In the data rows, zero lies at 7.5, halfway between 7 and 8.
Here are some points, one per row:
 8  8  7  2  9  9  4  6 12  7  8  7 10  9 10  9 12  8  6  5  5  6  6 10 10  9  9  8  9  5  6  9  7  7  9  8  8 10 10  8  8  4  6  7  5  9 10  8  9  8  8  7  8  4  6  6 11  9  6  6  8  7  8  7
 7 11 10  7  5 10  5  8  7  8  6 11  8  6  7  7  8  7 10  7  3  3 12  7  8  6  7 10  7  7  8 10  3  6  8  4  7 10  8  8  9  8 10  7 11 10  8  9  5 10  8  6 10  8  4  9  7  7  7  6  7 10  7  8
 9  8  7 10  5  6  6  6  7 12  8  5  4  7  6  8  8 10  5  8 10 10  8 10  7  7  6  5  5  9  7  6  5  9 10  5  7  9  7  6 10  9  4 11  8  6  6  5  9  9  6  8 11  8  5 12 10  7  9  5  9  6  5  8
 6  9  9  8  7  5  8  8  9 11  9  5  8  7  8  7  8  6  6 10  4  6  8  7  6 12  9  5  8  7  3  8  9  9  5  3 11  7  3 10  6  6  5  7  9  8  7  7  6  7  9 11  6  5  9  6  7  6  6  7  6  8 10  5
 3  6  8  9  7  9  7  7 10  6  9  8  7  9  8  6  9 10  8  8  9  5  8 10 10  7 10  5  7  7 10  8  5 11  3  7 10  9  7  8 10  8  9  5  9  8  3  7  6  7  9  8  4  6  7  5  7  5  5  9  9  7  4  4
 7  6 10  8  4  4  8  7  7  5  8  8  8  4  9  9  7 11  8  8  9  9  9  5  5  5  7  8 10  8  7  8 12  9 12  7  6 10  7  6 10  4  9  7  7  6  7  9  4  8  7  6  5  8  9  5  9 11 10  8  7  8  7  9
 4 11  9  9  9  9  7  6  6  7  9  9  9  6  8  7  6  9  7  7  8 10  4  7 10 10  5  5  7  6 11  9 12  6  9  8  7 10  8 10  6  8  5  5  8  9  8  8  7  8  3  8 12 11  7  9  5  9  7  7 11  4  9  7
 8  7 10  9  8  7  9  8  7  9 11  6  7  2  6  8  7  6  9  6  9  6  9 11 11  6  8 11  8  5  7  6  7  5  5 11  9  8  6  6  8  8  8  9  1  5  9  8  6  9  9  9  8 10  7  6  4  9  6  9  9  9  7  6
 6  3  9  6  4 10  8  6 10  7  9  8 10  8  6  6  6  5 12 11  7  7  7  5  6 10  9  8 10 12  6  3  8  4  8  8  8  8  8  9  9  8  8  8  5  7  6 11  9  6  7  5  9  5  7 10  8  8  7  6 11  5  9  7
 6  6 10  6 10  6 13 11  7  4  7  7  7  6  3 12  8  6  7  8  7  8  7  9  7  6  9  5  2  9  7 10  6  7  8  6  8  7  8 11 10  5  8  6  8  8  7 10 11  5  8  7  9  9  5  9  7 10  7  6  6  6  8  7
12  5  5  8  5 10  7  6  7 10  7  9 11  8  5  8  5  9  5  8  5  6  6  9  5  8  7  7  7  5 10  8  8  9  8 10  6  9  8 12  7  8  8  5 10  6 10  6  7 12 10  5  5  5  6  9  9  9  8  5  4 10  8  5
10  8  8  7  9  9  5 11  9  8  7  4 11  6  5  4  6  8  8  6  8  8  6  8  8  7  5  9  7 11  9 10  8  8  7  8  7  4  5  6  7  4  5  9  9  7  6  8  6  7 10  3  4  8  5  7  6  8 10  7 11  6  7 10
12  8  7  6  6  3  9  6  9  8  8  9  6 10  8  4  7  6  8  7  8 10  7  9  8  7  8  8 11  8  9 10  9  5  5  6  9 11  8 10  9 10  9  7  9  8  9  6  9  7  8  6  6 11  7  6  7  4  5  8  6  7  8 12
 4  6  1  5  7  5  7  9  7  8  8  5 11  8 10  9  8  8 11  5  9  5  9  8  6  7  5  9  9  9  8  6  8  6  9  6  8  7  8 10  6  8  8 10  7  8  6  8 10 10  9  8 12  9  9  6  6  7 11 10  4  7  8  6
 8 12  6  8 11  9  8  8 10  8  6  9  9  9 10  4  8  8 10 10  6 10  7  7  8  6  6  6  6  5  8  4  9  9  6  6  3  8  7  8  7  6  9  9  3  5  6  8  9  6  8  6  8  9 10  6  6  8  9  5  5  9  5  8
 8  6  8  9 10  8  7  8  9  8  6  8  8 10  5  9  8  6 10 10  9 10  7  8 11  9  7  9 10  7  4  3  8  9  9  7  9  9  9  5 10 11  6  5  9  7  7  9  3  7 10  8  7 11  5 10  6  8 10 12  5  8  6 10
 5  2  7  8  9  7  9  7  9  8  6  9  6  7  6  3 11  6  5  5  5  6  9  5  5  9  5  7  8  6 11  6  9  8  9  7  8  5  8  4  7  6  8  7  8  8  9  4  7  7  7  7  7  6  6  8  7  9  3  9  3  6  7  7
10  9  7  8  6  6  9 11 10  9 10  7  9 10  5  8  9  8  8  7  5  5  5 10  5  6 10  9  5  7  7 10 10  8  5 10  7  8 11  3  7 11  7  8  8  8  5 10  7  4  4  8 10  6  6  6 10  8  8  8  7 10  9  7
 9  7 10 11  9  7  7  9  8  5 10  8  9  9  5  4  5  7  5  5 12 10 11  6  7  8  8  9  7  9  8  6  6  8  7  5  7  6 10  7  5  6 11  8  8 10  9  8  6  8  5 13  7  9 12  8 12  8  8  7  8  7  7  5
 4  7  8  7  8  7  7  8  9  7  6 11  5  7  6  9  8  8  7  6  5  8  6  6  9  7  8  8  9  6  8  6  8  9  6 11  7  4  5 10 10  6  9 11  9  7  9  9  6 11  6 10  8  6 10  8 10  2  8  8  8  8  5 11
 5  8  9  4  8  8  6  8  6  4  8  6  7 11  9  6  5  7  9  8  9  7  8 10  6  7  7  6  9  2  7 10  8  9  8  8 10  6  5  6  9 11  8 10  6  9  9  8  9 10  8  7  7  7  3  7  5  7  7  7  6 11 11  7
 8  7  6  7 11  6  8  5  6  8  8  6  3  7 10  6  5 13  8  8  7  5  6  5  8  8 11  9  5  8  8  7  7  6  5  6  9  7  8  5  8  6  8  5  8  8 10  8 11  7  6  4  7  8 11  8  6  5 10 11  6  9  8  8
 7  8  8  8  6 11  7  6  4  6 10  4  8  9  6 11 11  4  4  7  8  7  9  4  9  6  7 10  6  7  9 10 10  8 10  8  7  7  9  8  8 10  6  7  7  5  7  6  9  5  9  5  6  8 11 10  9  7  8  5  8  9  7 10
 9  9  8 12  7  7  7  8 11  7  7  7  6  7 10 10  8  7  6 10 10  6  4  5  7  7 12  8  7  9 10  7  5  6 12 10  6  3  8  9  6  9  9  9  5 10  6  5  5  9  6  8  6 10  7  6  5 11  9  7  8  6 10  8
10  5  5  7  8  8  6  8  7  7  6  9  5  9 13 10  5  4  9  7  8  6  9  6  5 10  7  7  6  8  5 10  6 11  5 12  8  9  5  5  6  4  7  8  9  8  8  8 10  8  8  9  8  8 11  8  8 10  5  6  5  5  6  9
 6  7  5  6  6  5  7  8  5  8  3  7  8  2  9  8  8  5  5  8  9 10  6  6  8  7  6  8  8 10  8 10  5  8  4  9  5  6 10  5  8  9  6  5  6  9  6  8  8  7  5  6  5  8  7 11 10  5  8  6  8 11  9  7
 9  9  8  7  7  7 10  5  5  5  8  8  5 10 11  8 11 10  7  5  8 11 11  7  9  9  7  8  5  9  6  4  8  6  4 11  6  7  5 10  3  8 10  8 10  6  8  6  5  6  8  8  9  6  4  8  5  7  9  9  9  7  8  6
 9  8  9  9 10 10 10  7  7  8  5  9  8  7  8 10  9  8  7 11  8  8  8  7  6  6  5  7 11  7  4  7  7  3  6  8  7  6  9  4  8  6  5  8 10  7  7  6 11  9  9 10 10  5 11  2  6  6  8  9 11  5  8  4
 7  9  4 10  6  6  9  7  5  6  7 10  9  6  6  6  7  7 10  7  8  7  5  9  7  6  6  7  6  9  7  7  7  6 11  6  8  6  8  7  5 10  4  6  6  7 11  7 10  7 10 11  6  5  8  8  8  9  5  9 12 10  6 11
 8  9  6  4  9 10  8  6  3  9  5  7  6  7  5  7  2  8  6  6  9  7  6  8  9  7  8  5 10  9  7  7  6  9 11  7  6  8  7  7  6 10  9  8  6  6  7  8  5  2  8  8  8  6  8  5  9  5  5  7  5  3  8  5
These points spread out most along one direction. Take the direction at right angles to it along which they spread out most. Go by this last direction. For each point below, how far along it does it lie, from 0 to 99? 50 is the average, and the first point above lies past it. One standard deviation of the points above along it is 16.
 7  8  8  8  6 11  7  6  4  6 10  4  8  9  6 11 11  4  4  7  8  7  9  4  9  6  7 10  6  7  9 10 10  8 10  8  7  7  9  8  8 10  6  7  7  5  7  6  9  5  9  5  6  8 11 10  9  7  8  5  8  9  7 10 74
10  8  8  7  9  9  5 11  9  8  7  4 11  6  5  4  6  8  8  6  8  8  6  8  8  7  5  9  7 11  9 10  8  8  7  8  7  4  5  6  7  4  5  9  9  7  6  8  6  7 10  3  4  8  5  7  6  8 10  7 11  6  7 10 66
 9  8  7 10  5  6  6  6  7 12  8  5  4  7  6  8  8 10  5  8 10 10  8 10  7  7  6  5  5  9  7  6  5  9 10  5  7  9  7  6 10  9  4 11  8  6  6  5  9  9  6  8 11  8  5 12 10  7  9  5  9  6  5  8 62
 5  2  7  8  9  7  9  7  9  8  6  9  6  7  6  3 11  6  5  5  5  6  9  5  5  9  5  7  8  6 11  6  9  8  9  7  8  5  8  4  7  6  8  7  8  8  9  4  7  7  7  7  7  6  6  8  7  9  3  9  3  6  7  7 48
10  5  5  7  8  8  6  8  7  7  6  9  5  9 13 10  5  4  9  7  8  6  9  6  5 10  7  7  6  8  5 10  6 11  5 12  8  9  5  5  6  4  7  8  9  8  8  8 10  8  8  9  8  8 11  8  8 10  5  6  5  5  6  9 36
 6  6 10  6 10  6 13 11  7  4  7  7  7  6  3 12  8  6  7  8  7  8  7  9  7  6  9  5  2  9  7 10  6  7  8  6  8  7  8 11 10  5  8  6  8  8  7 10 11  5  8  7  9  9  5  9  7 10  7  6  6  6  8  7 64
 4  6  1  5  7  5  7  9  7  8  8  5 11  8 10  9  8  8 11  5  9  5  9  8  6  7  5  9  9  9  8  6  8  6  9  6  8  7  8 10  6  8  8 10  7  8  6  8 10 10  9  8 12  9  9  6  6  7 11 10  4  7  8  6 39
 6  3  9  6  4 10  8  6 10  7  9  8 10  8  6  6  6  5 12 11  7  7  7  5  6 10  9  8 10 12  6  3  8  4  8  8  8  8  8  9  9  8  8  8  5  7  6 11  9  6  7  5  9  5  7 10  8  8  7  6 11  5  9  7 52
 8  6  8  9 10  8  7  8  9  8  6  8  8 10  5  9  8  6 10 10  9 10  7  8 11  9  7  9 10  7  4  3  8  9  9  7  9  9  9  5 10 11  6  5  9  7  7  9  3  7 10  8  7 11  5 10  6  8 10 12  5  8  6 10 48
 8 12  6  8 11  9  8  8 10  8  6  9  9  9 10  4  8  8 10 10  6 10  7  7  8  6  6  6  6  5  8  4  9  9  6  6  3  8  7  8  7  6  9  9  3  5  6  8  9  6  8  6  8  9 10  6  6  8  9  5  5  9  5  8 37
 8  9  6  4  9 10  8  6  3  9  5  7  6  7  5  7  2  8  6  6  9  7  6  8  9  7  8  5 10  9  7  7  6  9 11  7  6  8  7  7  6 10  9  8  6  6  7  8  5  2  8  8  8  6  8  5  9  5  5  7  5  3  8  5 45
